One turn sends every row of this set to another row. A few are shown first. Where does it send the rows asked after them?
Guguv: [ 10 -29  -4  -4 -10   3   3  11   3 -20  14   0   4  -5  18  -5  -7 -20
  18  -2  -3  11  -8   7  11 -11  -6  -4   1  -1  -9  -6  -5  28   3 -10
   2   5  -2 -11 -10  11  -7   0   5 -23  -4  -3  17   5   2  -1  -5   3
   0   7   8  13]
gan: [  1 -22   1 -11   5  -6  16   3  15 -10  -7  15  22 -13  10  -8   7   2
  -7  17   6  -3 -23  -4   2 -10  -3   1   0  -6   3   1   1  -5  19   1
  15  -4 -17   2  -1 -10 -16 -29  17 -15  -8   3  -1   6   6 -17 -12   4
   8  11  -8  12]
dezus: [ 10 -27  -3 -10 -12  -3 -22 -10  25   1  -9   6  10  -8  15   3 -25   2
  12   1  -1   6 -15   7  -2  -1  -8   6   2  -8  -6  -4   1  17  18   0
   7   2   7   4  -6   1 -11  11   9 -13  11  -2  -4 -11   9   0 -17  13
 -11   9   8  13]
Vin: [ 17 -21  11   6 -16  -9  -3  19  24 -20   3   1   8 -14 -14  -4 -19   8
  11   7  15   1  -7   5 -12 -13   3  14  -1   9  13   0  10  10  -7 -10
  20   5   2   3 -10   1 -31  -6  18 -20   5 -21   5 -14  15 -12 -12 -14
  13  11 -16  -2]
sek: [  9 -17   1   3 -13   5  -2   2   8 -19  -8  22   1   3   1 -13  -1   0
  -4  11  18  -7   3   7   2  -8  -1  -5   4  14  -2   4   4   5  11 -11
  11  -9  -2 -10   7  -1   6 -10  20 -34  12   9   5  -6  10  -2 -21  -4
 -23   2  -4  -9]
zum: [ 18 -14  22  -1  -4  -9 -18   3   3 -15  13   2  11  -7  -9   8  -9   0
  -9  11  11   2 -22  -9 -19 -28   6  -7   5   6  10  -2  -4  -1 -10   2
   0   3   8  13 -18  -3  -8 -18  -4   2 -12   0   7  -6  11 -12  -3 -13
  16 -18   5   8]
Muza: [ -2 -18  -3   8   0  -3   0  10  11 -14  15   3  20   2  -7  -9   5   5
  12   9  -6 -11   0   2 -17 -19  -3  -2   0  10   0   5  -7  -1  -2   8
  18  10   3 -12   0  11 -23  -7   9 -33   4   0  -2 -25   8   1 -12  -5
  -2  -3   0 -15]
febop: [ 15  -4   3  -5 -23  -4 -13   7  34 -11  -6  13  10 -19   4 -12 -12  -6
   5   4   2   8  -9   4  -4  -1  -4 -10  19   6  -2   4   0  -3  -7  -2
  -1   5   2  23  -9   4  -4  -8  11 -11   2 -28   2 -23   0 -14 -19  -5
   8  -1   8   1]
sen: [ 22 -26   9   5 -13 -31 -14  -5   2  -3  -4   5  -2  -3 -10   4 -16   8
  -1   8   8   7 -11   3   1  -9   4   3   4 -17   5 -21   1  16  16 -13
  13  14  25  -2 -19   3 -11  -2  15 -22   1  -8  -1  -7  29 -11   0  -9
  -4   6  -2   5]
molaf: [ 22 -21   4   4 -18 -17 -11  -1 -10  -7  11  -3  -1 -19  17  -9 -12   0
  -3  14  -3   1 -17  18   0 -15 -22  15  -2  -6  -9  -3  -2   9   7   1
   3   8  -6  -1   0 -15 -25   3  -6 -18   7  11  17 -10   4  -9 -15   4
   6   5  11  13]
punap: [  4  -8   1   3   6  -3 -12  -1  13  -7  -4  -1   8  -5  10   9 -15 -23
 -15  14   2  12   2   8  -9 -20  -5 -13   3  -6 -18  -2   7   0  -5   9
   3  -5  -1  -4  11   2  -7   6  -3 -24  -5  13 -11  -4   6 -25  -1  -7
 -12  -6   9   0]
Sinem: [  9 -29   9   7  -6   5 -25   5  22 -13  -4   7  17 -12  15  -6   1   7
  -7  11  -4  -2 -15 -12  -8  -1  -4  -3  12  -1   2  -6   6 -10   8  10
  -1  16   3   9 -13  -5   5 -24 -10 -17  -8 -10   6   7  -4   1 -16  -7
   4  10  10  -6]
zuzu: [  4 -15   8   5 -12 -14  -7   7  14 -18  15   1  -1 -27  -8   9 -13   1
  19  18  10  -1 -16  -4   0   0   2  13  -5  11  14  -2  -2   6   0  -7
  -1  12  13 -13  -5   0 -18 -25  -1  -8   8  10   7   2  17 -12  -9  -1
  -6  17   2 -20]
dig: [  1  -2   2   9  -3 -21   3  17   4  -9  16  14   7 -18   3   2  -1   5
 -16   6  10   0 -13   3   5 -30  -8  -5  -8  -1  -5   3   1 -10   0   0
  13   7  11   1 -18  14 -15 -19   3 -26  13 -21  -4   4  15 -18   2   1
  -8  15   4  16]
Budut: [ 20 -12 -10   0 -23   1  10  12  10 -26   5   8  -7 -11 -13 -18  -7 -13
  -1   7   0   3 -17   7  -4 -12   0  -9  12   0  -3   4 -10  16   3  -6
   9 -12 -11   1  -8 -16  -4  -7   5 -17  -6  -3   5   0  17 -30 -22 -19
   1   1   3   3]
Favam: [ 13  -3  -1  -7   0 -14   5   8   9  -4  13  -8   5 -20   5  -2  -4   1
  24  15  -1  -3 -11   9  -5  -6   9  -9  -7  -7  -8  -7 -10  14  -1  16
  -2  -2   6 -16   8  21 -11 -19   2 -10   5   2  -6 -22  10 -23   1   5
  -6  -1   4  -1]
Kevum: [  5 -23   6  18   1 -10   0   1   5  -4   0  25  11  -2   7  20  -5   6
   4   9   0   3  -8  15   5 -16  12   6   2  -5  -6  -4  14  -9 -10  10
  15  -1  -6  -7  -2  -7  -6 -27  17 -22   7 -11  17  -6   7 -25 -10   9
 -10  -1  -3  10]
fid: [  4  -6  -8   7 -12  -5  -8   8 -12  -4 -13  -9   6 -10  -6   1 -12   5
  -1   6  -2  13  -7   8  -3  12   3   9   9  -8  -9   1  16   7  -4   1
  -6  12  -6   5   3   3  -4 -26 -11 -11  -1  -9  19 -18  11 -12  -8   4
 -12  -8  -6  -1]
dab: [ 12 -18  14  10   0  23  -9  -1   9 -10   4  -3   8 -16   0 -10  -6   1
   1  16  14  -1  -8  -1 -12  -8  22  -1  -4   6  14  11   3   5  -2  -3
  -3   9   6   9  12   0  -9 -18   6  -7   3   4   0  -3  -5 -14  14  -1
  21   0   5  -5]
Rasor: [  7 -26 -13  11 -18 -23  -9   8  -5  -9  18   5  10   1   3   3  -2 -11
 -15  14   1  12  -7   5   6 -21 -10  -7  -5  -7   6   5   6   4   5   2
   6  -4 -13   2 -13 -20 -23 -18  -1 -13 -12  -5  -5   5  14  -3 -17 -22
   4   1   5  15]
rusu: [ 23 -21  15  14 -14 -17  -5   5  10 -16   3   7  -3  -6  21  -4  -4   4
  -1  14  24 -13   0   4  23  -8 -11  12  -6   6   4  -6  -4  18   4  -6
   6   7   1   4   4   5  -6 -11  19 -15   7   4  23   1  -3   7  -3  -5
  10  17   9   2]
dum: [ 12   8   5   4 -20 -25 -11  -1   9 -10  -3  17   3  -4  -5  -4  -5  -3
  -5  19  -5   5  -1   1   2  -4 -23  -3   6   5   6   3  -3   2  12  -4
  14  -8   1  -2  -9  -2  -8   2   1 -20   7   7  10 -25  17 -14 -31  -1
   5 -18   6  -5]
diteg: [  5 -10   4  11  -7   2   3   5   8 -14   2  -1  -1 -18  11   7 -18 -12
  -4  17  21   6  -5   6   1 -20   5   4 -14   9  -6  14   7   7  -6   8
  -2  -9   6   2   8   6 -19  11  -2 -12  11   7  -3   1  13 -19   5 -23
  -2  -1  12  -9]
lepom: [ 18 -23  -4  16  10 -18  -2   4  14  -7   8  -8   4   3   8 -10   5   5
   0   9   2  -8  -2  11   7  -2  -1  -8   8 -16   4 -20 -16  15  15  -5
  11  15   7  -3   4  14  -5 -12  14 -11 -17  -7  10 -11   4 -17   4   1
  12   2   6   8]
Loke: [ 10 -15  20  -6  -9  -4 -15  -1   6 -27  -3  -3   6 -13   4 -18 -10  14
   2  11   4  -6  -5  -8  -8   5  11   7   1 -13  13 -17   0   9   9 -11
   6   9  15 -11 -10   0  -4 -23 -15 -20  -1  -8  18   3  12 -21   4  -4
  -4   6 -13   8]
borur: [ 15 -13  24  12  13   4 -23   0  -2  -5  -2   0  13 -14  -6  10  -4   1
   3  15  13   6  -1 -15 -15 -12   4  -3   1   6  13  -7   5  -2   6  -8
   3  10   9   7  -3  12  -7 -11   6  -7   2  -2   1  -8   6  -9  -3  14
  13 -20  -5   1]
Baz: [ 26  -4  -3   9 -11 -21  -3  12  14   3  11   1  -6 -19  11   2  -8  12
  -8  27  21   1  -2  12   9  -6  -3  -9   2  -6  -9  -2  14  -2   5  -2
   4   1  -3  -1  25   0 -10 -18  12 -15  13   5 -15  -6   4  -3  -3   3
  -3   9  12   7]
nivum: [ 18 -27  -1  -7 -26 -14 -12  -6   9   5   6  13   7  -5   5 -19 -13   9
  -8   4  -3  -7 -18   0  -9 -15   3  -2  11 -15  -9  -3 -13   8   1   0
  -9  15   9   9 -10 -13  -9 -11  -6 -18  -3   4  -7  -8   8   6   2 -13
  -8  20   5   5]
Mal: [  1   3  -3  12 -27 -10   0   8  19  -6   8   4  10  10  -3  10 -10  19
  -3   5   1  -5  -4  -1   0 -11   9  -7  -4 -11  -3   7   7  16  -8   7
  17  -6   4 -11 -14  11 -10 -15 -10  -2   5 -12   3  -9   1  -5   2   1
  -5  21  -4  -3]
fos: [  3 -10  13 -11  -4  -7 -20 -11  23 -20   5   8  18  12  -5  10 -21 -11
 -12   6  13  10  -1 -16 -11 -28  -4 -13   4   0   6  -5   4   5   0 -12
   6  -2   6   9 -13  -5  -3 -11   5  -1 -10   9  -2   3  10  -7 -10  -6
  -7  -6  -6   7]
tede: [ 14  -9  17  -3 -16 -13 -15  10  14  -3   6  14  15   1  -4 -24  -6   5
 -11   6   1   3   6  12 -13  -2  -5  -8  10  -5   8  -2   6  -7  -6 -22
   6   8   5  -7  -5  -1 -12 -18  -2 -33 -10  -5  10 -26   5  -1  -6  -4
   7   2 -19   1]
lelab: [  8  -7   8   1 -15  -9  15  -1  11 -23   6   7  19   1   6   4  -3  13
   5  13   0  -1  -6  -8   2   6   6   4   5 -27  -4   7   5   3  10   0
  21  -9   1  10  -2  -9  -9 -16   4  -1   3   7  24   4  21   4 -12 -10
   0  -7   4   3]
Mabi: [ 11 -19   7   6  -2 -12 -24  -7   9 -13  -9   0  22   0  12   2 -10   2
  -1  10   0   7  -2  -3   4 -16 -13   6 -12 -10   3  -5   8   3  20  23
  11  -4   4   9 -21   2  -9  -9   4 -12   2 -20  11  -8  16 -12 -26 -12
   4 -17   3  11]
zuduz: [  6  -8  16  14  -3   9  -4   4   0 -12   6  -7   7 -12   2  -1  -2 -11
  -4  16  16  -1   8   4  -7  -2  11  -7 -12  -9   9   9   0  12   5 -14
  10 -10   9 -13  10   6 -21   5  -3 -13  -1  14  -6   3  10 -13  14  -4
   6   5  -6  -5]
zol: [ 10 -11   7  -8 -12 -12 -17 -10  22 -15 -12   3   4   0  10   4 -24   0
 -29  20  22   3 -11   2  -5 -25  -2  -3   9   3  -4  -6  15   1  -4   0
   6  -6  -6   8   8 -16 -10  -3  -2  -7  -6   6  -3  -4   1 -24  -3 -14
  -2  -5   5  13]
tafib: [  6   4  -4  -3 -11  -3 -12   6  21  -3 -10 -13   9 -12 -13 -10 -16   4
 -18   8  10   4 -16  10   3  -2 -15   8 -11  -5   4   9  10  13  14   2
  10   9   0   1  -3   2 -12 -34   3 -15   1  -2  -5 -11   7 -17  -5   9
   6  27  -5  -4]
sopuz: [ 22 -17   3  13  -7   0  -3  15  10 -23  -3  -7   1 -21   1 -12   4  13
  -5  12  20 -22  -9  19  -8 -10   4  -3  14  -2  -8  -1  -6  -4   4   3
  25  -1   1   0  11  -3 -15  -2  18 -22   8 -19  -2 -11  11 -18 -11  -9
  -6  -4  11   5]
Fuzuk: [ 11 -31  -6  13  -7 -27  -5  -8   6  -5   3  11   4   0   0   1  -2   2
   8  14   1   1 -18  -3   1 -18   4   6   1  13   7 -10  -7  14   3  11
  -8  25   7  15  -7  10  -8 -19  23 -16  -1  -1   4 -16   3 -10  -7 -10
   4  17   4 -16]
Vup: [ 12 -16  -8  -8 -16  -9  -5  -3  11 -14   6   9   6   9  11  -1 -13 -10
   0  11  10  15   6   8  10 -13  12 -11 -12  -7   1   3  15  23  -1   1
   8 -13  -5   5   5   0   0 -21  21 -27   9  -5  -9  -2   6  -4  -1  -9
  -9   9  -3  25]
Koz: [  2  -4   8 -13  -8 -15  -4  15  -5 -24  -4   0  12 -27   3   4   5 -12
  -7   8   7   8 -25  -3  -3  13  -7   3   1   0  -3  10   2   3   4   4
   7   2   6  21 -12  12  -3 -20   3 -25   4  -2   7   1  25   5 -11  -7
  -3   5  11   4]

Fuzuk turns into lepom
Favam turns into Baz
tafib turns into Mal
And these:
borur turns into dab
sek turns into Budut

